In the data rows, 128 means zero.
Here are some points, each followed by its number:
array([139, 155, 125, 127, 159, 167, 168, 148, 147, 117, 151, 102,  81, 155,
       158,  96, 146,  84, 100, 143, 117, 140, 171,  82, 146, 133, 128, 100,
       128, 139,  98, 163]) 0
array([134, 127, 139, 113, 156, 142, 168, 121, 130, 105, 121, 101,  93, 166,
       112, 163, 140,  98, 136, 102, 137, 148, 138,  59, 164, 117, 145,  79,
       118, 129, 138, 167]) 1
array([114, 150, 142, 190, 108, 164, 136, 107, 140, 129,  81, 165, 110, 126,
       167, 105, 121, 160, 106, 118, 113, 166, 114, 127,  86, 132,  85, 135,
       142,  90, 136,  78]) 2
array([122, 171, 152, 177, 154, 207, 168, 115, 147, 114,  90, 138,  60, 174,
       165, 106, 137, 115,  97, 123, 110, 171, 144,  77, 119, 130,  97, 106,
       140,  95, 108, 131]) 3
array([152, 107, 119, 101, 116, 104, 139, 115, 116, 119, 151, 120, 142, 117,
       117, 139, 132, 129, 136, 136, 142, 116, 126, 127, 126, 120, 129, 132,
       116, 157, 140, 137]) 4
array([ 84, 126, 127,  95, 156,  40,  11, 231, 102, 183, 133, 117, 226, 110,
        89, 166,  88, 144, 196,  98, 123,  50, 124, 255, 149, 158, 177, 151,
       139,  90, 148, 155]) 5
array([102, 159, 154, 104, 217, 123, 124, 212, 132, 127, 116,  85, 104, 194,
       127, 169, 125,  76, 162,  83, 128, 115, 164, 126, 184, 146, 181,  51,
       136,  85, 137, 213]) 6
array([109, 131, 133,  82, 166,  70,  83, 207, 117, 157, 149, 105, 168, 136,
       113, 148, 106, 108, 167, 107, 129,  76, 155, 192, 159, 159, 170, 120,
       136, 111, 137, 172]) 7
array([109, 119, 111,  47, 171,   9,  24, 255, 101, 184, 183,  97, 230, 105,
       108, 145,  90, 120, 200, 113, 136,  26, 159, 255, 152, 178, 198, 148,
       132, 124, 146, 193]) 8
array([173,  99, 118,  90, 107, 163, 164,  43, 138,  85, 169, 100,  93, 115,
        96, 158, 155,  87, 113, 175, 143, 142, 121,  34, 163,  69, 120, 125,
       120, 182, 111, 118]) 9
array([149,  99, 117, 114, 102, 115, 134,  93, 134, 127, 154, 127, 146, 104,
       102, 138, 143, 119, 128, 147, 133, 124, 121, 125, 130, 102, 116, 145,
       119, 156, 130, 110]) 10
array([109, 141, 133, 169, 113, 131, 130, 144, 129, 143,  96, 171, 133, 117,
       171,  87, 107, 164, 117, 117, 111, 140, 123, 180,  81, 154, 104, 144,
       128, 100, 126,  95]) 11
array([125, 132, 133, 132, 139, 158, 118, 113, 140, 129, 121, 123, 109, 134,
       110, 156, 142, 106, 128, 133, 118, 126, 126, 101, 160, 117, 127, 109,
       132, 117, 109, 126]) 12
array([112, 151, 144, 185, 110, 173, 139,  89, 142, 130,  66, 165, 107, 140,
       153, 115, 127, 153, 111, 119, 107, 165,  95, 106, 105, 123,  86, 125,
       139,  83, 127,  75]) 13
array([142, 100, 124, 108,  97, 129, 125,  53, 129, 111, 130, 115, 133,  99,
        63, 173, 156, 105, 135, 154, 135, 129,  87,  68, 153,  79, 122, 147,
       121, 155, 128, 101]) 14
array([138, 120, 107, 111,  97, 115, 104, 115, 123, 143, 156, 134, 153,  83,
       119, 118, 128, 124, 122, 163, 131, 100, 121, 164, 106, 126, 124, 165,
       136, 152, 112, 105]) 15
array([171,  88,  96, 103,  76, 121, 123,  72, 124, 126, 178, 135, 153,  69,
       104, 111, 145, 134, 108, 190, 135, 116, 111, 116, 119, 106, 107, 193,
       119, 198, 118,  85]) 16
array([109, 132, 133, 117, 134, 151, 111, 111, 124, 134, 116, 114, 129, 127,
       107, 158, 132,  98, 145, 118, 128, 113, 118, 116, 160, 100, 129, 116,
       142, 115, 122, 128]) 17
array([108, 121, 130,  79, 159,  68,  79, 173, 101, 146, 141,  94, 170, 134,
        85, 185, 105, 119, 191,  96, 144,  75, 133, 171, 162, 133, 180, 110,
       122, 116, 165, 173]) 18
array([120, 122, 124,  84, 132,  94,  84, 138, 118, 137, 151, 105, 154, 113,
       102, 160, 116, 102, 157, 128, 134,  82, 128, 151, 153, 120, 157, 139,
       130, 141, 135, 144]) 19
array([162,  89, 114,  89,  95, 125, 132,  36, 120,  95, 166, 108, 133,  86,
        62, 180, 147,  92, 131, 171, 142, 115,  91,  66, 170,  58, 124, 147,
       119, 176, 126, 110]) 20
array([111, 166, 149, 167, 158, 190, 161, 124, 146, 113,  95, 139,  71, 168,
       154, 120, 137, 112, 111, 111, 119, 159, 141,  85, 135, 133, 120,  80,
       147,  79, 108, 136]) 21
array([102, 159, 143, 206, 113, 167, 147, 104, 135, 130,  53, 178,  97, 148,
       173, 101, 118, 165,  99, 107, 110, 179, 102, 125,  86, 142,  75, 112,
       136,  75, 132,  87]) 22
array([ 90, 119, 153, 100, 163,  10,  66, 212,  82, 140,  91, 124, 212, 141,
        88, 209,  66, 175, 227,  42, 140,  92,  93, 218, 131, 171, 179, 100,
       115,  91, 216, 173]) 23
array([147,  99, 123, 117,  99,  97, 144,  95, 121, 118, 151, 129, 145, 119,
       110, 141, 128, 145, 130, 140, 144, 139, 112, 115, 118, 121, 125, 149,
       116, 171, 151, 110]) 24
array([124, 109, 130,  97, 130, 118,  98, 127, 121, 131, 138, 100, 143, 125,
        84, 169, 129,  99, 148, 119, 134, 102, 122, 120, 166, 105, 147, 123,
       127, 131, 134, 144]) 25
array([106, 198, 157, 181, 202, 194, 196, 200, 148, 128,  94, 132,  44, 205,
       218,  73, 120, 122,  89,  97, 106, 180, 194, 108, 103, 189, 135,  58,
       140,  81,  92, 181]) 26
array([ 66, 143, 141, 172,  99, 111,  71, 138, 111, 153,  50, 182, 171, 103,
       142, 137,  94, 175, 146, 104, 116, 124,  81, 215,  87, 142, 102, 153,
       158,  52, 145,  71]) 27
array([149, 102, 139, 122, 116, 123, 171,  70, 125,  83, 128, 115, 112, 137,
       107, 171, 128, 120, 129, 121, 148, 149, 107,  69, 143,  99, 128,  93,
       109, 156, 149, 129]) 28
array([160, 100, 130, 106, 121,  98, 142, 114, 126, 115, 152, 117, 140, 116,
       126, 132, 128, 138, 131, 138, 142, 125, 124, 114, 123, 131, 144, 124,
       112, 167, 155, 132]) 29
New points follow, each followed by the numbers of its five nearest points above, looking only along the 5 directions in which the numbered points spread most, nearest first.
array([109, 138, 151, 174, 115, 172, 149,  80, 134, 117,  74, 155,  93, 148,
       145, 137, 127, 138, 114, 117, 116, 174,  97,  80, 123, 109,  93, 112,
       138,  85, 138,  96]) 13 2 22 21 3
array([152, 143, 123, 142, 156, 184, 181, 142, 156, 116, 144, 115,  69, 154,
       176,  66, 146, 102,  88, 142, 124, 156, 175,  83, 121, 135, 117, 111,
       123, 146,  92, 146]) 0 3 21 12 1
array([128, 152, 128, 142, 150, 186, 180, 143, 145, 113, 133, 128,  79, 156,
       180,  79, 139, 117,  91, 131, 121, 152, 169,  94, 113, 135, 120, 106,
       125, 126, 100, 148]) 0 3 21 12 1
array([136, 126, 127, 140, 106, 156, 133,  95, 140, 122, 135, 146, 120, 107,
       131, 104, 138, 126,  87, 153, 126, 143, 129, 116, 120, 113, 108, 144,
       142, 145, 107,  94]) 10 15 12 24 4
array([112, 125, 142, 140, 117,  85, 109, 151, 110, 131, 106, 154, 161, 114,
       137, 131,  99, 187, 154,  99, 130, 128, 103, 181,  89, 159, 127, 130,
       121, 110, 171, 115]) 11 27 4 24 29
array([179,  75, 101, 108,  68, 124, 133,  65, 137, 117, 196, 130, 149,  65,
        91, 109, 145, 143, 103, 191, 133, 128, 117, 106, 119,  99, 117, 193,
       114, 216, 112,  95]) 16 10 24 15 20
array([105, 131, 138, 172, 120,  93, 111, 173, 108, 144,  89, 171, 158, 126,
       164, 104,  96, 191, 137,  86, 126, 138, 117, 203,  71, 173, 121, 139,
       136,  92, 168, 113]) 11 27 2 22 13
array([150, 108, 143, 134,  98, 133, 151,  65, 129, 105, 111, 129, 112, 131,
       107, 172, 143, 122, 117, 119, 137, 146,  98,  66, 133,  92, 111, 105,
       119, 138, 147, 114]) 28 14 24 12 10
array([148, 155, 128, 143, 170, 184, 217, 159, 160, 112, 148, 112,  50, 166,
       185,  47, 150, 101,  86, 135, 120, 170, 204,  66, 123, 151, 136,  95,
       111, 149,  89, 167]) 0 3 26 21 1
array([153, 104, 135, 154,  71, 127, 156,  65, 122, 103, 106, 154, 124, 113,
       124, 136, 129, 156, 117, 138, 137, 161,  87,  87, 107,  99, 106, 135,
       111, 150, 148,  83]) 24 10 28 14 29
array([154, 140, 121, 141, 169, 110, 194, 203, 130, 130, 167, 135, 111, 166,
       203,  34, 121, 159, 105, 130, 128, 151, 197, 155,  68, 185, 142, 120,
       102, 167, 123, 182]) 0 11 26 29 4
array([146, 144, 140, 142, 171, 161, 207, 147, 150, 109, 138, 114,  67, 184,
       173,  86, 143, 120,  95, 115, 124, 169, 174,  69, 119, 154, 133,  81,
       114, 143, 119, 168]) 0 3 21 1 26
array([ 81, 184, 158, 182, 161, 193, 117, 137, 154, 137,  47, 137,  82, 172,
       157, 140, 120, 108, 124,  91, 104, 144, 131, 120, 140, 139, 118,  86,
       156,  41, 101, 120]) 21 3 13 22 2
